Named turns come first, each shown by rows before and after it. Which turns, in which order, take the first row of each pair that follows to the second? Write the first one first, as in the answered first pair.
j_892:
-6  3  -12  4  13  4  2  -13  -2  -8  0  -13  27  -27  -5  7  -26  -3  6  17  10  -2  5  1  6  27  18  10  -8  -2 => 20  -3  -5  -1  1  -12  7  -13  -14  -8  -4  -9  4  8  -9  -14  -3  -9  -28  25  14  12  23  3  3  -17  23  -6  7  -6
-18  12  51  18  -12  10  17  41  -14  14  1  -24  -10  2  17  -7  27  17  -14  -32  -14  -3  8  7  -10  -10  -25  -7  9  0 => -31  17  48  20  -5  17  17  36  -7  18  1  -28  0  -12  21  1  12  23  0  -33  -14  -9  -1  7  -12  13  -25  -1  5  1
13  -10  15  4  -15  5  -3  19  -4  -19  21  3  7  -4  -8  18  12  -16  2  -9  2  7  11  -14  9  -17  12  7  -12  15 => -6  -1  11  8  -2  10  6  -10  16  4  14  -12  18  -13  6  17  -24  7  4  1  16  0  2  -10  -2  22  22  11  -9  14
j_935:
-7  0  15  12  -3  14  3  -3  -10  -9  4  4  3  -12  12  -3  10  17  -5  0  10  4  0  11  -7  -6  5  -9  -16  -7 => -5  4  14  10  -1  10  7  -8  -11  -7  2  3  -5  -11  12  1  8  21  -2  3  13  4  -1  11  -5  -5  7  -11  -12  -11
1  15  27  1  -2  -1  27  -1  -8  26  -15  -26  -24  21  17  20  6  21  -2  -1  9  8  -15  4  -6  -10  -4  -26  30  5 => -21  15  8  1  7  9  16  1  -1  22  -14  -27  -24  20  16  22  -1  24  17  -1  -12  1  -28  8  -3  15  -15  -14  25  7
6  11  -8  -5  12  6  0  -14  6  -11  -2  7  4  -20  -4  18  -17  0  11  11  13  4  -3  -4  1  12  5  6  -7  -1 => 1  6  -10  -3  11  11  -5  -9  7  -15  1  9  12  -21  -5  13  -17  -5  8  7  8  2  -2  -3  -1  14  1  11  -13  3
j_304:
-3  12  18  0  -7  -14  8  4  -10  16  -4  -22  4  -6  6  12  -17  15  8  -9  8  16  12  -2  -20  -15  16  4  6  -4 => -2  16  10  -5  -4  -17  7  1  -12  14  -6  -21  -8  -1  3  19  -14  17  19  -3  3  17  8  -3  -14  -12  14  4  11  -8
0  0  26  9  -11  2  -2  30  -20  1  1  -7  1  -12  4  11  23  3  9  -31  -8  -7  -10  1  -4  -18  -14  1  -5  1 => -3  4  23  7  -8  1  -2  28  -20  2  1  -7  -5  -12  5  17  20  5  18  -31  -10  -9  -15  1  -2  -12  -15  2  -2  -3
-21  10  12  13  -6  10  5  29  -4  4  2  -8  7  -15  8  17  6  14  23  -21  -18  -10  -16  4  3  20  -16  0  -7  6 => -8  11  -5  2  -3  0  -2  27  -13  -7  1  2  -22  5  -1  21  18  6  33  -8  -28  -4  -14  3  15  8  -18  -2  2  -1

(two turns a pair)
-8  -1  -23  -11  14  -12  9  7  7  29  12  -2  10  5  1  -3  4  6  -8  0  18  21  16  7  0  -4  0  -12  0  -1 => -9  0  -28  -13  17  -12  8  6  7  28  12  -2  6  6  1  -1  4  6  -3  2  15  21  15  7  2  -1  -2  -10  1  -1
j_935 then j_304
7  0  12  -5  -1  -23  -7  12  -18  11  0  7  -2  -7  22  6  3  -4  -11  11  -16  26  2  7  -12  -1  6  -13  22  -21 => -3  -1  8  -2  1  -14  -13  23  -18  3  6  10  12  -25  20  16  2  -9  5  2  -22  21  -4  4  -9  11  0  -5  10  -18
j_892 then j_935
-6  -12  -25  -7  13  12  -3  1  -1  -3  2  3  -16  -5  10  21  -16  -11  15  15  1  -10  -21  3  -2  23  -8  -5  18  -8 => -5  -19  -29  -9  11  9  -5  0  -2  -2  0  4  -24  16  8  4  -9  -12  -2  20  -6  -7  -16  7  -5  11  -10  -7  24  -6
j_892 then j_935
-14  2  -13  4  5  10  -7  2  7  -8  5  2  8  -9  1  11  -8  -1  19  -3  -6  -3  -10  3  4  15  -1  10  -4  3 => 2  -3  -10  1  -3  3  -10  14  -7  -18  7  9  -4  6  -5  5  14  -13  7  -5  -10  4  -1  2  7  -16  -5  3  -1  3
j_892 then j_892
-22  -6  10  5  -8  13  -9  11  -1  -2  12  -11  42  -16  -3  -7  -19  -16  -11  -17  -1  -8  4  4  -23  5  1  5  -26  19 => -26  -2  8  4  -5  14  -11  16  -4  -5  13  -10  38  -22  -4  4  -16  -15  5  -20  -7  -11  -3  3  -18  11  -4  8  -27  16
j_304 then j_935
-9  -14  16  15  -8  14  -14  30  -9  -4  5  -12  21  10  -1  -24  32  -3  -28  -20  -27  -13  5  -5  -12  -18  -20  16  -15  13 => -7  -8  32  21  -6  13  2  9  2  15  0  -23  39  -6  11  -23  7  10  -40  -17  4  -15  8  -7  -24  -6  -2  12  -13  11
j_892 then j_935
-1  11  -4  1  -17  2  -1  2  12  1  5  17  -8  5  -1  -11  -16  -7  -30  12  11  -8  9  -9  10  -14  1  -19  -3  5 => -9  18  3  4  -14  4  5  -2  17  12  1  8  -3  -5  6  -4  -26  5  -24  7  15  -14  3  -9  7  1  3  -18  -1  4
j_304 then j_935
-9  -1  -8  -1  0  -1  9  2  -6  15  -13  -2  -38  29  1  9  14  13  13  -1  -19  9  -7  7  -7  -11  -11  -2  21  -8 => -22  -15  -10  7  -5  15  -5  19  -2  4  -3  2  -12  22  -2  -6  19  -1  2  -12  -33  6  -4  9  -12  -13  -23  8  3  5
j_935 then j_935
18  -5  24  9  -18  -1  1  16  -8  -2  4  2  14  -4  2  -17  19  -15  -31  -16  5  0  13  0  -8  -37  -1  0  -16  10 => 3  13  38  14  -11  -1  17  5  0  22  -4  -16  18  -27  18  5  -1  14  -9  -24  18  -11  -4  1  -11  -5  4  0  -10  2
j_304 then j_935
9  17  16  -28  16  9  -4  -11  13  -6  12  -2  10  -5  14  -17  -12  9  3  -13  -10  20  -4  16  -13  -14  -3  -3  8  16 => 5  19  12  -29  17  11  -5  -10  14  -7  12  -2  9  -6  14  -13  -12  10  9  -13  -15  18  -7  17  -11  -9  -5  0  7  16
j_304 then j_935
2  4  -11  11  3  10  -16  5  5  12  16  -21  -6  3  13  -27  -13  6  -27  6  1  17  2  23  9  -14  2  -12  -11  1 => 6  3  -6  11  -1  10  -21  22  -4  3  20  -17  -10  1  9  -19  5  1  -18  -4  -7  17  0  20  15  -26  -6  -12  -13  0
j_304 then j_892
3  -4  -3  0  -2  1  -2  10  -4  -4  0  -6  3  -1  0  2  13  1  3  -2  -14  -1  -1  8  9  2  -13  -1  4  3 => 9  -6  3  1  -6  -2  2  9  -5  -3  -1  -6  5  -2  0  0  16  -2  -5  -3  -7  2  4  6  7  -6  -9  -5  4  2
j_304 then j_935
-1  -5  -21  -13  11  -11  -16  -4  12  -10  -2  10  7  -3  -6  1  2  -5  -2  17  -14  11  -14  10  -15  16  -18  16  -12  23 => 20  -7  0  -10  1  -19  -6  -3  5  -9  -3  11  10  -4  -6  -4  11  -11  -27  15  7  19  1  5  -19  -14  -7  5  -9  22
j_935 then j_935
9  15  4  9  3  2  16  -9  0  6  -9  -11  -17  12  -4  3  1  14  3  10  19  -8  -4  -8  3  -4  2  2  10  -16 => 8  9  1  10  1  10  4  12  -7  -15  0  1  -5  -5  -13  14  13  -4  18  -3  7  -10  -5  -13  11  -8  -8  10  -5  -11
j_304 then j_892
-16  -18  2  0  -19  1  -9  11  -9  3  -6  5  -3  6  -17  -23  9  -19  -20  -8  -13  9  14  -3  -1  -4  -1  9  -7  24 => -14  -11  23  6  -22  -1  5  7  -7  16  -9  -6  9  -10  -8  -17  1  -7  -25  -16  6  7  13  -5  -7  -2  9  4  -5  22
j_304 then j_935
-36  -1  -24  5  2  22  -4  -10  22  -4  7  -8  24  -17  -1  -19  -26  -9  -9  16  8  -13  -12  -5  -22  33  -13  11  -9  25 => -14  1  -52  -14  5  7  -14  -14  7  -22  5  11  -22  16  -18  -13  -6  -23  6  39  -8  -2  -9  -7  -2  13  -17  7  5  15
j_304 then j_304
13  -8  9  1  2  9  -5  15  -6  -22  6  18  25  -23  -14  18  4  -22  -4  -8  17  2  10  -13  2  -13  9  -3  -21  5 => 21  10  5  -10  10  -8  8  -8  -8  -8  -5  12  -8  -15  -10  38  -4  -3  17  6  27  3  1  -14  11  -1  17  -12  1  -11
j_935 then j_935
14  11  19  14  -15  -7  0  2  -5  1  -3  5  6  -27  -4  38  8  -4  28  -23  32  1  -10  -6  17  -4  0  8  0  -4 => 27  4  13  9  -20  -12  -5  4  -11  -9  -1  13  -2  -13  -12  30  19  -17  18  -16  30  7  0  -6  20  -23  1  6  2  -4
j_304 then j_304
-16  -5  15  12  -12  -3  -3  48  10  -3  9  1  -9  -1  5  -5  22  -14  -10  5  -34  7  -1  7  10  -3  -22  9  11  -1 => 5  4  28  7  -14  -19  13  36  3  7  2  -1  -25  4  8  2  24  -7  -15  12  -12  15  6  3  12  -18  -7  -5  24  -11
j_935 then j_935
-8  -3  15  16  -3  4  10  6  14  6  0  0  14  -5  3  -18  3  18  -22  3  -6  4  1  -7  -27  0  1  9  8  18 => 11  1  23  11  -8  -7  15  11  1  1  -1  6  1  -4  -1  -8  18  13  -18  3  1  10  7  -13  -18  -21  5  0  14  12
j_892 then j_935
10  13  43  7  -8  3  15  17  -15  9  2  -12  12  -14  8  8  12  23  -21  -31  19  2  -1  4  7  -31  -17  -14  5  -11 => 0  22  38  6  0  6  15  11  -10  11  1  -15  14  -29  12  24  -1  30  0  -30  19  -5  -11  3  10  -8  -16  -8  4  -14
j_892 then j_935
14  7  -14  -1  7  -6  4  -2  5  3  -2  -26  -22  7  16  -6  -16  10  2  22  4  -17  6  11  13  -4  -13  2  -12  -27 => 11  -2  -22  -1  6  0  -6  6  5  -7  4  -19  -17  12  11  -16  -11  -2  -3  21  -7  -16  10  11  12  -9  -19  7  -19  -21
j_935 then j_304
-9  11  13  3  -4  -1  13  -3  8  15  0  -11  6  -19  12  8  -14  10  -1  -6  17  -4  -5  4  0  10  8  0  -2  -4 => 7  13  0  -10  -4  -14  8  -1  -6  3  -1  0  -29  5  2  12  7  3  7  5  5  4  -3  3  13  -10  4  -7  10  -12
j_304 then j_892
19  1  -1  3  -19  -18  -1  -11  -1  -7  -3  4  -28  4  -5  6  24  -11  20  9  2  9  1  -3  6  -13  -11  -6  15  -3 => -2  -4  7  16  -16  3  -5  -5  13  -8  6  -1  18  -35  1  10  3  -13  24  -7  7  -2  -4  -5  -4  14  -11  8  -9  9
j_304 then j_892
-13  0  -8  16  7  2  -20  44  -14  -24  17  14  5  -18  -7  13  15  -18  7  -19  -18  9  11  6  7  -28  -10  -4  -25  -12 => 3  -2  -2  13  3  -15  -2  14  -10  1  4  3  -17  22  3  -18  8  -3  -39  4  2  21  27  14  -6  -48  7  -21  -1  -18
j_892 then j_892
2  -7  8  18  -7  0  -6  -11  15  13  0  1  6  9  -4  -10  -13  2  -26  -10  13  8  -2  2  -18  2  8  8  -5  9 => 14  -7  10  14  -13  -3  -14  12  -2  -6  6  13  -3  3  -15  7  13  -15  -7  -21  2  9  -2  -4  -4  -17  -2  8  -10  7
j_935 then j_892
-3  8  12  15  15  7  5  6  19  17  0  10  16  10  -5  2  -22  -11  -19  -18  18  -22  27  -10  -7  2  -17  2  -9  -12 => 13  13  16  8  13  -6  11  4  10  17  -4  11  -3  19  -6  8  -12  -10  -18  -14  24  -15  30  -13  -1  -14  -12  -7  2  -19
j_892 then j_935
20  -9  8  -32  11  -16  13  -6  -15  -7  -3  10  2  22  4  2  1  -34  -14  19  13  28  -1  11  12  -9  -18  10  -3  -23 => 5  -3  -2  -33  20  -10  8  -5  -12  -11  -2  9  4  9  3  19  -6  -30  17  16  2  20  -16  10  19  16  -24  19  -8  -24
j_935 then j_892
-14  7  9  14  -2  3  -8  0  2  14  -2  2  4  0  0  -4  -5  0  9  -3  -9  -4  -3  -2  13  25  -14  7  18  2 => -3  3  15  14  -7  -4  -3  -2  -2  18  -4  0  -1  15  1  -18  2  1  -12  0  -4  1  7  0  8  6  -10  0  24  2
j_892 then j_304
4  5  8  13  13  2  6  6  -3  25  -5  -6  -6  0  10  -1  10  15  -11  10  7  -9  6  7  -4  -2  -4  -7  1  -4 => 7  4  4  10  11  1  -1  20  -11  13  -1  2  -12  -4  3  8  22  6  4  4  -3  -9  3  4  5  -8  -10  -4  -3  -5
j_304 then j_892
0  16  14  6  0  9  11  9  -2  8  -1  -4  6  -21  8  -8  -12  7  -4  -7  17  -1  3  11  -17  -6  -2  7  0  5 => -2  22  8  3  5  7  12  3  -2  11  -4  -5  -4  -18  8  -2  -15  13  7  -3  16  -2  -3  12  -13  4  -2  7  5  1
j_935 then j_935
-21  -15  -19  13  8  9  0  25  -8  -2  22  9  5  -5  -3  -8  -2  -11  -7  12  -9  7  11  -13  8  -1  -1  7  -1  3 => -14  -15  -5  17  4  6  7  25  -9  2  22  6  13  -12  2  -8  -3  -10  -17  8  5  9  16  -15  4  -11  5  2  -1  3
j_304 then j_935
0  -4  -1  -8  -5  6  -10  -8  -8  11  1  3  13  5  8  -14  8  -8  -2  2  -10  -10  5  -13  9  -5  15  14  5  -5 => 4  0  0  -10  -4  2  -6  -12  -9  14  -2  1  7  7  10  -11  8  -4  1  5  -5  -9  4  -14  11  -5  19  11  9  -9
j_935 then j_935
22  14  5  -27  -8  -10  3  12  -5  -7  4  0  -9  -14  -1  13  11  18  8  -13  22  -1  -10  -1  25  4  -2  -8  6  -1 => 25  14  7  -27  -9  -13  6  8  -4  -3  1  -2  -13  -6  1  8  9  21  0  -8  26  1  -7  0  21  1  1  -11  10  -2
j_892 then j_892
-15  -1  -24  7  -9  1  -13  -7  16  2  3  0  8  -9  8  0  -3  13  2  1  2  -4  3  5  -4  9  -2  4  -6  11 => -9  -4  -24  5  -13  1  -18  6  8  -9  6  6  6  -9  2  3  12  3  5  -5  -5  -3  5  2  1  -5  -7  3  -9  11
j_892 then j_892
-20  4  -11  1  -7  -14  5  -1  7  4  -17  -18  -21  -2  15  3  -29  4  -16  -11  9  11  3  3  -8  26  1  -23  0  16 => -25  0  -27  -3  -4  -11  -6  5  6  -7  -14  -11  -26  6  8  1  -24  -4  -8  -9  -9  11  0  6  -3  29  -8  -17  -3  18
j_304 then j_935
-2  -2  -27  -2  1  18  -10  -9  6  -14  -1  -3  10  5  -9  -10  1  -19  13  10  -9  12  8  -13  4  5  -18  8  0  13 => 1  -4  -24  0  0  16  -5  -17  11  -6  -3  -7  14  10  -4  -21  -6  -14  -5  13  0  13  13  -10  -4  3  -11  5  3  14
j_892 then j_935
5  -10  3  -4  -10  3  -11  34  -20  -22  3  10  -5  8  -11  -2  35  -17  4  -18  -18  4  3  1  10  -33  -16  -4  -3  4 => 8  -6  6  -5  -6  -8  11  -9  -2  13  -13  -9  -18  37  5  -29  8  11  -35  7  7  10  10  10  -10  -26  4  -15  20  -1
j_892 then j_892
-11  1  -31  -18  15  6  -4  -7  -5  -8  2  10  -1  6  -5  -15  -11  -9  5  18  -17  -2  -6  18  -7  11  11  8  -5  -9 => 3  -8  -14  -13  4  5  0  2  -8  -11  6  13  14  2  -6  -24  -3  -21  -20  11  -4  3  9  15  -13  -15  17  3  -12  -5
j_935 then j_935
-4  -8  -19  -9  12  17  -17  8  18  -28  12  30  29  -27  -19  2  -22  -18  7  -3  -8  -6  3  -14  2  19  3  22  -20  18 => 6  -4  -17  -13  14  0  5  -31  28  4  -4  14  4  12  -6  -25  -38  7  -32  24  15  3  14  -5  -13  14  23  6  8  9
j_892 then j_935
-5  14  -5  25  14  -16  17  -16  2  36  -9  11  -21  8  12  -21  -4  17  -14  -5  5  9  7  -7  -5  -1  9  -2  9  0 => 1  9  -8  23  8  -12  0  19  -15  5  4  29  -20  -5  -4  -3  26  -9  11  -23  -17  9  5  -13  13  -19  -8  4  -5  3
j_304 then j_892
26  6  19  5  -6  -1  4  -8  -4  1  -6  5  4  -11  -4  -5  7  -7  -2  -12  16  -3  0  -12  3  -3  -2  -5  5  -11 => 22  7  18  6  -5  0  6  -15  1  5  -7  2  5  -11  -1  -7  -1  -3  -3  -9  20  -4  -2  -11  1  4  0  -4  6  -12
j_892 then j_892
-7  8  9  -4  -11  -5  5  -18  -7  28  -10  -9  4  20  6  -25  -25  32  -22  -4  17  -13  2  18  -10  14  6  2  11  8 => 7  -3  6  -9  -25  -8  -15  22  -31  -5  0  12  -7  27  -13  -21  20  2  -12  -19  -11  -7  8  14  7  -25  -14  3  2  11
j_935 then j_892
-14  5  -18  -8  3  2  -15  -20  -2  -2  -1  -4  4  3  -6  -28  0  9  -4  14  -16  -1  -15  7  -5  16  5  12  -7  -5 => -10  -1  -16  -7  0  2  -16  -18  -2  -5  1  -1  8  5  -9  -36  4  3  -15  14  -14  2  -9  5  -7  6  5  11  -9  -2
j_304 then j_304
17  1  28  -1  -5  -4  7  -5  -6  8  -3  -1  -1  -3  7  11  2  -5  -5  -8  18  -3  11  -1  0  -27  8  -11  11  -8 => 12  7  16  -6  1  -5  3  -2  -11  2  -4  1  -17  -1  4  26  7  -3  22  -6  5  -6  1  -1  11  -16  1  -8  15  -14
j_935 then j_892
-11  7  11  8  -11  2  4  14  -4  21  -7  -13  -6  0  14  7  7  17  10  -18  -8  -7  -14  -3  -6  9  -15  -8  12  0 => -8  6  -1  3  -9  0  -3  17  -9  11  -7  -6  -18  10  7  9  14  10  17  -13  -17  -5  -15  -3  1  5  -19  -6  14  -2
j_935 then j_304
-6  17  7  -13  -18  10  19  2  4  18  -8  -13  -13  3  12  -5  -4  10  -19  -8  1  4  2  12  -10  -23  4  -7  10  7 => -8  22  0  -17  -14  8  19  -2  2  18  -11  -13  -24  5  13  4  -5  14  -5  -4  -3  2  -4  13  -5  -15  2  -6  14  4
j_304 then j_304
-8  8  11  3  -1  0  7  0  5  20  -6  -9  1  -2  9  7  -4  17  6  -9  6  -3  -8  0  -3  7  3  -1  3  -1 => -13  5  -9  -2  3  3  -6  4  2  8  -3  -2  -10  9  1  6  2  9  18  -4  -13  -3  -12  2  4  11  -7  5  1  1
j_304 then j_935
-4  -2  -9  2  -2  -12  -19  14  14  -30  3  5  -20  9  -18  -7  23  -20  -8  10  -36  8  12  -7  14  -6  -14  3  6  23 => -13  3  -25  -1  10  -9  -19  -8  27  -24  -1  2  -21  7  -15  -4  -1  -10  3  24  -32  5  6  -5  13  23  -8  8  7  21
j_892 then j_304
29  -4  28  -6  7  -9  11  -1  1  16  -16  -28  9  -7  -8  3  -3  -7  -28  -2  5  -4  15  21  13  -1  13  -5  3  1 => 32  -3  29  -8  3  -10  6  15  -9  7  -13  -23  2  -9  -12  14  13  -13  -14  -11  -6  -4  11  19  22  -10  5  -5  2  -1
j_304 then j_892
-9  7  -4  -8  -16  4  -23  27  -11  1  15  3  -18  5  -3  11  18  -3  26  -20  -32  -13  -17  -10  16  3  -31  -1  -7  -3 => -7  -2  13  1  -24  9  -21  36  -10  1  19  2  7  -6  -1  1  19  -9  4  -31  -23  -13  -8  -11  6  -10  -28  -2  -18  6
j_935 then j_304
